Each run below is a few steps of one of 6 hidden systems, one row a step.
z410, seq 1:
[[ 31 -23   9 -26  -6  59 -45  30   9  13 -54 -10 -13 -20   1  -2 -33 -19]
 [  8 -17   8  12 -12   2  16 -14 -52  -9  15 -75  41  -8 -48 -11  -2  12]
 [-35  49 -19  20  35 -27   0 -11  14  46  41   6 -17  34 -26 -17  26 -15]
 [  4  35  20 -31  12   4 -13 -11  16  12 -45  60  26   4  40  -8 -46  -4]
 [  9 -17  -6 -35 -41  16  31 -31   5 -48   5 -19  40 -53   1  20  25  20]
 [  2  10 -28  -6  16  -6 -24  31  -2   9  13 -27 -55  -7 -29  25  69 -32]
 [ 16   8  18  -2  18  -1 -34  29  -1  64 -42 -18   5  31   5  12 -61   9]
 [ -3   2   0   6 -28  42  26 -57   8  -7  31 -23  61 -14 -22 -29 -38  10]
 [-31  46  -4 -11  29 -24   8 -12 -18 -29  16  17 -17 -24 -19 -31  66 -47]]
z171, seq 2 (9 x 18):
[[ -4  15  14  -7 -14 -17 -17   7 -19 -18 -22  12  -7  -8  18  24  22 -30]
 [-18 -18   7  20 -26 -19  11   4  29  18  -2 -19  -4 -12  25   7 -13  11]
 [ 30 -21 -15 -10  12  26  -4  12  11  11 -13 -15  18   1 -16 -28  -1  28]
 [  7  12  10   1  16  -2   1  -4 -46 -31   3   4   6 -16 -18 -12   0 -22]
 [-28   8  -3  32 -22 -21  16 -20  11  -4  32   8  -2   9  10   8  15  -6]
 [ 30  -9 -16   4 -10  15 -27  13  20  23  -8   4   2  34   3  20   3  16]
 [ 25  -4  12 -30  -2   6   3   9 -29 -24 -25  -2   8 -33   6  19 -12  -3]
 [-39 -13   9  16 -15 -17  19  -7  12 -16   2 -14  -7 -25   7 -31  19  -9]
 [ 16  -5 -14  37   9  -2 -12   8   9  32   6  -5  18  40 -11 -25 -10  12]]
z348, seq 3:
[[ 46 -43 -12  -1 -34  41  17 -10 -18 -49  20  -4  21 -17  -7  30 -11  25]
 [ -2  -4   8  19 -45 -34 -15   9   7 -39 -30  31  -3 -15  52  12  45 -32]
 [-14  -8  -5  35  17 -51  -5  44  25  64 -17 -32 -26   5  11 -21  -8   3]
 [  5 -24  -1  26  18  43  19  -6 -28  -2  43 -31 -15 -22 -42 -24 -62  -7]
 [ -1   7   8  19 -12   1  25 -36 -26 -69  25  69  28   4  21 -12   0  -7]
 [ 10   5 -27  15 -13 -48  -4  17  60  34  -1  38  -7  27  51  28  23  31]
 [ 17 -43   9  19 -15  26 -22  34   2  43 -13 -62 -26  -5  -5  40 -58   8]
 [  5 -35  23  29 -22   5  25 -10 -69 -73   5 -22  27 -35 -13 -31  -3 -17]
 [-14  25 -30  35   7 -55  19  -1  42 -15  26  64 -12 -15  36 -40  52 -19]]
z419, seq 4:
[[-17  32  16   2  22 -12  10  -9 -13  -8  16  61 -27   7  27  29 -43 -14]
 [ -2 -42   1  10 -27  63   4 -24  28 -11  10   6  14  15  -6 -32 -27  22]
 [  9 -14  -5  -1 -16  13 -32  18 -27 -15 -10 -35 -16  17 -29  16  66 -21]
 [ 18  -8   0  -2  -1 -56  17  30  -3   3 -17  -1 -12 -41  38  43 -13  14]
 [ -5  23  -3 -26  23  11  10 -22  34  49   1  -9  32   7 -14 -26 -38  28]
 [  3  24  -1   4  13  18  -7 -22 -43 -38  14  22  15   5 -31 -37  27 -37]
 [-27 -22   4  39 -29 -28   4  16  24 -21   1  30 -38  -1  46  10  22 -13]
 [  9 -12   7 -10  -5  37 -21  10  17  47  -7 -21 -12  32  -5  43 -50  25]
 [ 29  -5  -4 -28   0  21  17 -19 -42 -34   5 -33  43 -26 -40  -4  11  11]]
z348, seq 5, 9 rows:
[[-20   6  -1  25   0 -61  33   9 -12  -8  32  -6 -24 -15  15  32  15   4]
 [ 19 -22 -10   6  15  14   4  17  39  15 -13  19  -8 -31  21 -36 -50   8]
 [ -6 -25   5  54 -28  26 -14 -12 -19 -14  19   0   0  53 -12  -5   0  -8]
 [ 23  15 -10  17   3 -57  29   4 -21 -15  22  12  10 -31  23  41  -7   8]
 [ -9 -36  -2   7 -20  14   2   8  61  14 -16   5  -8 -25  31 -28 -24  13]
 [  4 -30  11  50  -2   7 -21  25 -40  -8   9  -2 -26  44 -11   2  -3  -9]
 [ 25  20 -13  31  -6 -42  27 -14 -17 -10  29  -4  35 -43  11   7 -21 -10]
 [-34 -32   3   8 -17   7  23  -4  55  -5   7  30 -31 -14  33 -18 -13  15]
 [ 33 -24  -3  46   9   3 -30  36 -26   7  -6  14 -15  52   1   3 -17   5]]
z66, seq 6:
[[-32 -51  19  47 -24  34 -11   6  15  19  -5 -37 -16  16  -9 -45 -29  -8]
 [  2  13  24  -6  11 -57   0  30 -55  -7 -22 -14 -18 -12  12  58   5  -7]
 [  1  10 -16 -25  19  -5  34 -16  29  -8  -1  15  30 -60   6 -58  -8   3]
 [ -4   3   4  45   8  11 -19  -3 -20  -7  18  48  -8  61  -1 -19  -9 -18]
 [ 47  -2 -32 -12 -19  -9  -1   3   5  -5  16 -16  17  -7  -5  59  34  23]
 [-28 -38   5  -7  -1  48  15  -5  20  -6   8 -28 -28 -26 -20 -31 -13   0]
 [ -4   1  33  11  -7 -18 -22  22 -29   1 -42  17  -9  16  31  21 -25 -17]
 [ 24   9 -26   4  16 -46  21  13  10   9   1 -16  27 -34  -3 -27  23  10]
 [-20  11   2  11  17  24  13 -24 -13 -26  41  29 -22   2 -15 -15 -14 -21]]
z257, seq 7 (9 x 18):
[[ 23 -25  -8  48  -7  27 -19  10  -2   2  10  11  -5  30  -3 -18 -23  -7]
 [ 15   6   5   3  13 -13  -6   7 -52 -15  11   1   0  36 -17  35  17   7]
 [ 34 -30 -20  32  -9 -15  13  22 -11 -11  19 -28  -7 -31  -4   8   3   2]
 [  7 -14  -3  34  11  22 -21  15  -9  23  11  -8 -20  39 -22 -12 -20  -3]
 [ 26  16  -2  13  26 -20   5   8 -55 -17  19   6   9  11 -20   9   2  -2]
 [ 21 -29 -12  46 -21  -1   4  15 -14 -22  24 -11 -16 -21   2  11  -1 -17]
 [  6 -21  -1  33  14  -2 -12  25 -13  15  10   3 -22  52  -8   4  -9  15]
 [ 47   5 -20  11  19  -5   3   6 -42 -15  21  -4  21  11 -25  12  10   6]
 [ 14 -25  -1  38 -20   8 -10  16 -25  -8  14 -31 -23 -17 -11  20 -10 -21]]
z419, seq 8:
[[-48  -1  24 -15 -12  -2  13 -18  13  -1 -14 -10   1  -8   9 -18   8   2]
 [ 19  -9  -6   9  28   3  -9  21 -14   4   2  24 -12  36  -9  -8   0  14]
 [ 15  -2 -11  24 -32   3  -2 -10   9  -2  13 -17  14 -31   6  12  -6 -19]
 [-37   6  22 -30   7  -6  10  -7  -4   9 -10 -12 -11   8  -5  13  10  10]
 [ 34 -15 -13   6  24   4   4  21  -5  -9   2  21   0  -1  -2 -21 -14  13]
 [ -8  11  -6  22 -27  -3 -11 -15  13  11   7 -24  13  -9  -2  -7  14 -25]
 [-20  11  16 -17  12  -7   9  -4 -20  -6   2  14 -19  12   2  30  -6   5]
 [ 19 -30 -12   4   5  18   9   7  20  -8   2  12   6 -10   1 -28 -15  20]
 [ -6   8  -2  11  -9   1 -24   1  -8  13  -6 -27   4   8 -17  -8  28 -23]]
z66, seq 9 (9 x 18):
[[-36  -6  17   1   1  -4   7   6  -7 -18   4  11 -41  -4  10  15   8 -13]
 [ 24   5  -3  -9   5 -12   4   6  15  17 -16  10  23 -10  23   3 -33  17]
 [  2   2  -4  22   9   1  -3  -4 -23  -1  11 -18  15  14 -29 -34  12 -12]
 [ -9   6  -1 -13 -12  -1   7  -8  -1 -28  10  23 -17  -9  13  32  24  -5]
 [ 15 -17  -8  -2   3  17  -1   3  33  22  -6   3   6   2  10 -11 -30  25]
 [  3   2   8  23   0  -4 -18  10 -36   8   0 -30   1  13 -23   2   2 -20]
 [-14   1   3 -22  -7 -18  23  -7   1 -24   0   7  -2 -35  13  11  20   1]
 [ -1  -8  -4   3  20  12  -1   6  22  14  -5  29  -7  11   7 -30 -30  11]
 [ 26  13  -7  24  -6  -8 -21   2 -27   6   4 -15  20  17 -14  14  11 -15]]
z410, seq 10:
[[ -3   5  23 -19  22  -8  -8  18 -33  -2 -26  10 -16  15   5  22 -18   4]
 [ 23 -21 -17   8 -16   0  16  -5  27  12  15 -14  28  -7   4  -4 -10  34]
 [-15  11   1  16 -14  22 -20 -12  -5 -13  12   8 -17   0 -10  -7  18 -44]
 [ -5   1  16 -16  30 -30  13  19 -24   4 -19   3  -9  -9   6   3 -17  14]
 [ 14 -18 -17   2 -18  14   1  -7  31  12   4   1  26  23   1  -8  12  31]
 [  2  15   1  15 -14  11 -11 -11 -20 -18  17   9 -15 -15  -2  16  -4 -45]
 [-21 -13  13 -11  20 -24  19  19   1   9 -17 -15 -16 -19   4 -15  -6  19]
 [ 19 -14 -17  -3  -2  22 -12  -5   7   3   0   9  23  38 -11  -6  16  25]
 [  8  21  -1  29 -17 -12  -2 -10 -17  -7  17   3   3 -18   8  21 -14 -35]]
z171, seq 11, 9 rows:
[[-15  10  26  -2  17  -8  16 -10 -64 -30   4 -13   4 -14 -23  -6  -8 -19]
 [-22   5 -22  37 -11 -25  22 -16  31   1  48  14 -12   2   8  -3  25   1]
 [ 33   3  -8  -2 -11  31 -45   7  12  28 -17   9  10  45  -1  16  -9   2]
 [ 10  -6  22 -40   2  -9  17   7 -40 -35 -20  -3  -1 -35   8  39  -8   8]
 [-41 -14   0  18 -15 -18  16   0  36  -5   3  -7 -19 -32  14 -42  27 -14]
 [ 14  -2  -1  29  12   8 -21   6   0  42  -5  -8  24  49 -15 -29 -32  14]
 [ 35  20 -10 -35  16   3  14 -12 -39 -21  20  -6  19 -21 -25  42  -1  10]
 [-36  -9   2  13 -23  11   0  -8  16 -35  13  21 -43 -20  13  -4  34 -38]
 [-10 -11  14  24  -8 -22 -13  11  17  32 -29  17  19  58  31 -19 -15  26]]
z257, seq 12:
[[-14 -16  -1   8  29 -23  14  18  -5  10   0  -9  -6  20 -13 -32  15  28]
 [ 34  26 -31   4   8  13 -12  -7   3  -1  22  14   7 -13 -13   0   6 -25]
 [-12   0  22  16 -19  -5   0  -5 -24   0  -4 -13  -6  -3  14  30 -35 -14]
 [ -7 -36   2   5  12  -3  22  11  -5 -22   5   8  -6  14  -4 -29  15  33]
 [ 34  16 -29   1   2   5 -29  12   8   9   0  14  -3   7  -5   8  32 -18]
 [ -4  11  13  13 -16 -15   6 -10 -15  21  13 -33  14  -2   0  34 -31   0]
 [-10 -35   7  -3  21  22  24   7 -12 -23  10  -1 -18  -5 -17 -28 -12  19]
 [ 22  12 -11  11   9 -10 -32  20  -8  -3 -17  19  -5  11   4 -17  34 -30]
 [ -3  17  -8  26 -22 -28  12 -15  -1  15  31 -14  15   4   5  39  -6   0]]

Name the system that made each run.
seq 13, 2 rows:
[[ 12  39  -7 -11  -4  47 -35 -22  -6  -2   3   5   9 -20 -25 -13  -5 -62]
 [-53   7  40  15 -10 -48  21  -2 -22  -8  -7  -3 -14 -12  27  17 -15 -15]]
 => z257
seq 14 (2 x 18):
[[-22 -28  20  26 -20  11   5  -9   7 -14  -5  22   0   7  24 -26 -30   0]
 [  0 -25  -1   6   8  -3  30   2 -26 -49  19  23 -10  -4  -3 -10  16  14]]
 => z410
seq 15 (2 x 18):
[[ 21 -10  -8 -32  11 -15  18   8  -1  -4  -3  16  16  28   6  34  18  61]
 [  7  13  -5 -13  -3  -7 -23  21   5  -2 -28  -4 -23 -52   8   0  22 -50]]
 => z171
seq 16:
[[ -2  20  -9   7  30  20  14 -23   5  12  29   0  14 -20 -25 -52 -34 -13]
 [-44  -1  15  34  -5   4   1 -10 -26 -29  20   8 -26  11 -13 -31  26 -37]]
 => z419
seq 17 (2 x 18):
[[  5  64 -42   8   9 -12  13 -43  34  40  57  -4  33 -21 -22  -8   2 -18]
 [-40  55  25 -56   5   6 -28 -15  20   7 -53  23  -3 -26  18 -18  11 -48]]
 => z410
seq 18:
[[ 60   9 -13  -2  24 -43 -35  58 -31  27 -40 -17   2   8  -2  24  22   1]
 [-23  12 -17  16 -13  -8  32 -28  18 -22  43 -18  -1 -78 -11 -38  15 -40]]
 => z66
seq 19:
[[-39  -2  33  -6 -27   8  -6 -13   8  14 -31 -28   9  -6   6 -13 -13 -14]
 [ 13  -6  -4  -2  30 -12   9  12 -31  -8  15  12  -1  36 -17  10  10  31]]
 => z419
seq 20 (2 x 18):
[[  4   6   5 -31  55 -15  13  21  14  38 -17  31 -11  16  10  -7 -49  43]
 [ 37 -28 -15   1 -27  70 -19 -18   1  -7  15 -27  27  25 -36   5  -1  13]]
 => z348
seq 21, 2 rows:
[[ 11 -25 -19 -15  -1   2  12  23  36 -16  -1  27 -41 -45  32  15   7   7]
 [  4 -14  18  40 -16  10 -45  21  -7  20 -35  -5   5  37   9 -27 -16 -22]]
 => z348
seq 22:
[[ 17  11  -6 -33  34  -6  14   9   3   8  -3  30  -1   2   8  13 -25  33]
 [ 22 -13 -12   7 -40  12 -12  -9  25  -8 -10  -8  29 -17  13  -6  20  -7]]
 => z410
seq 23, 2 rows:
[[ 20  15   4  15   3   0 -25   3  -9  36 -24 -20  36  14  -9 -22 -26 -13]
 [-12  29  -3   4  -7 -21  24 -32 -23 -21  35   6  18   0  -9  22  20  -3]]
 => z419
seq 24:
[[-25 -12   7  27 -18 -46  11  20  35  20  -9  -6 -31 -34  43   3  -8  -5]
 [ 12  18   7  12  42 -27  31  -3 -34  14  18  -4  17  -9 -11  -8 -59  15]]
 => z66
seq 25, 2 rows:
[[ -5 -17 -14 -16  52  27  31   6   5  18  44 -15 -42  -8 -43  -7 -33  32]
 [ 41  18   6   9  23  10 -34  19 -44 -20 -34  26  18 -10  -4 -45 -16 -49]]
 => z257
seq 26, 2 rows:
[[ -1  80  -7  -1  16 -11 -22 -33  -5  22  -2  13  45  -7 -15 -47  12 -56]
 [-37  51  27 -70   1 -28  15 -31   5   7 -31   5  27 -16  20  32   7   8]]
 => z410
seq 27:
[[-38   7 -10 -12 -10  10  22 -27  38  -3  31  16 -15   2   0   3  27  10]
 [ 23   6   6 -21  24   6 -23  25  -6  12 -27  28 -17  27  10  20 -21   6]]
 => z348
seq 28 (2 x 18):
[[ 12  16 -12 -31  45  30 -26  10   2  14 -14  15 -10  18 -32 -38  17  -8]
 [ -1  49   6  11 -15 -37  -3 -16 -24   1   2  -8  25 -30   8  17   6 -45]]
 => z257
seq 29 (2 x 18):
[[-22 -23  21 -16  13  23   9   0 -33 -19   3  -8 -18  25 -23   3   3  20]
 [ 29  -1 -21   7  15 -30  -6  32  -2  -4  -9   2  -4 -24   2 -19  37 -11]]
 => z257
seq 30, 2 rows:
[[-48  20  11  10 -23  11 -22 -25  10  11   6  -6  -2  42  -9  -3  36 -25]
 [ 17  29   4 -29  43 -12  16   5 -17   1   4  32  -6 -20   6  23 -44   3]]
 => z410
seq 31:
[[ 13  -6  38 -11   5  39 -25   2 -47 -31 -43  26  11  12   5 -15 -40 -25]
 [ 10 -31 -20  34 -37 -25  18  -5  14 -17  19  -8  28  24   7   3  50  38]]
 => z419
seq 32:
[[ 51   5 -38  36  11   8 -18  14  -3  -1  28  34 -12  14  -6   0   3 -19]
 [-31   1  23   4 -50   5  -1 -22  10  -3  -3 -27   1 -31  20  30 -15 -23]]
 => z419
seq 33, 2 rows:
[[ -3 -23  23  64 -22  17   1  -5 -46 -22  38   8 -22  24   0  30 -59 -16]
 [ 31 -54  -2  23  22 -16  13  42 -52 -47   2  22 -20  41  -5  -3  22  39]]
 => z257
seq 34:
[[ 20 -30  -1  -1 -41  23 -16   7  45  11 -28   7   6 -12  40  15 -29   8]
 [ -5 -41  16  39 -24 -13 -12  27 -39 -15 -12 -33 -13  25  -4   9  21  -4]]
 => z348
seq 35, 2 rows:
[[-49 -20  27 -10  15 -10  24   7   7   5  -8   4 -32  -5  11 -18 -20  16]
 [ 37 -24 -17  -4  11  19   1   6  -6 -22   0  31  18  28  -9 -22  14  32]]
 => z410
seq 36:
[[ 47  12 -20 -15  -5  28 -32   5  13  15  -7  14   7  13   0  27  -7  -2]
 [-13  -3  26  -5 -17  -7   7  -9 -36  -1 -11 -50  24  -5 -15  18 -11   7]]
 => z257
seq 37, 2 rows:
[[ 13   1   2  68 -14 -51  22  -4   1  32  20  -2  42  22  29  -4 -63  29]
 [ 13 -32  -2 -23   7  76  11 -21 -29 -55  35  24 -13  31 -38  19   4  25]]
 => z257
seq 38:
[[ 24 -10   8  19 -13  30 -16  -8  31  23 -27  26  38   9  28 -41 -73   5]
 [-27 -11  18  -1 -27  17  35 -42 -37 -73  26  -6  26 -29 -16 -17  24 -16]]
 => z410
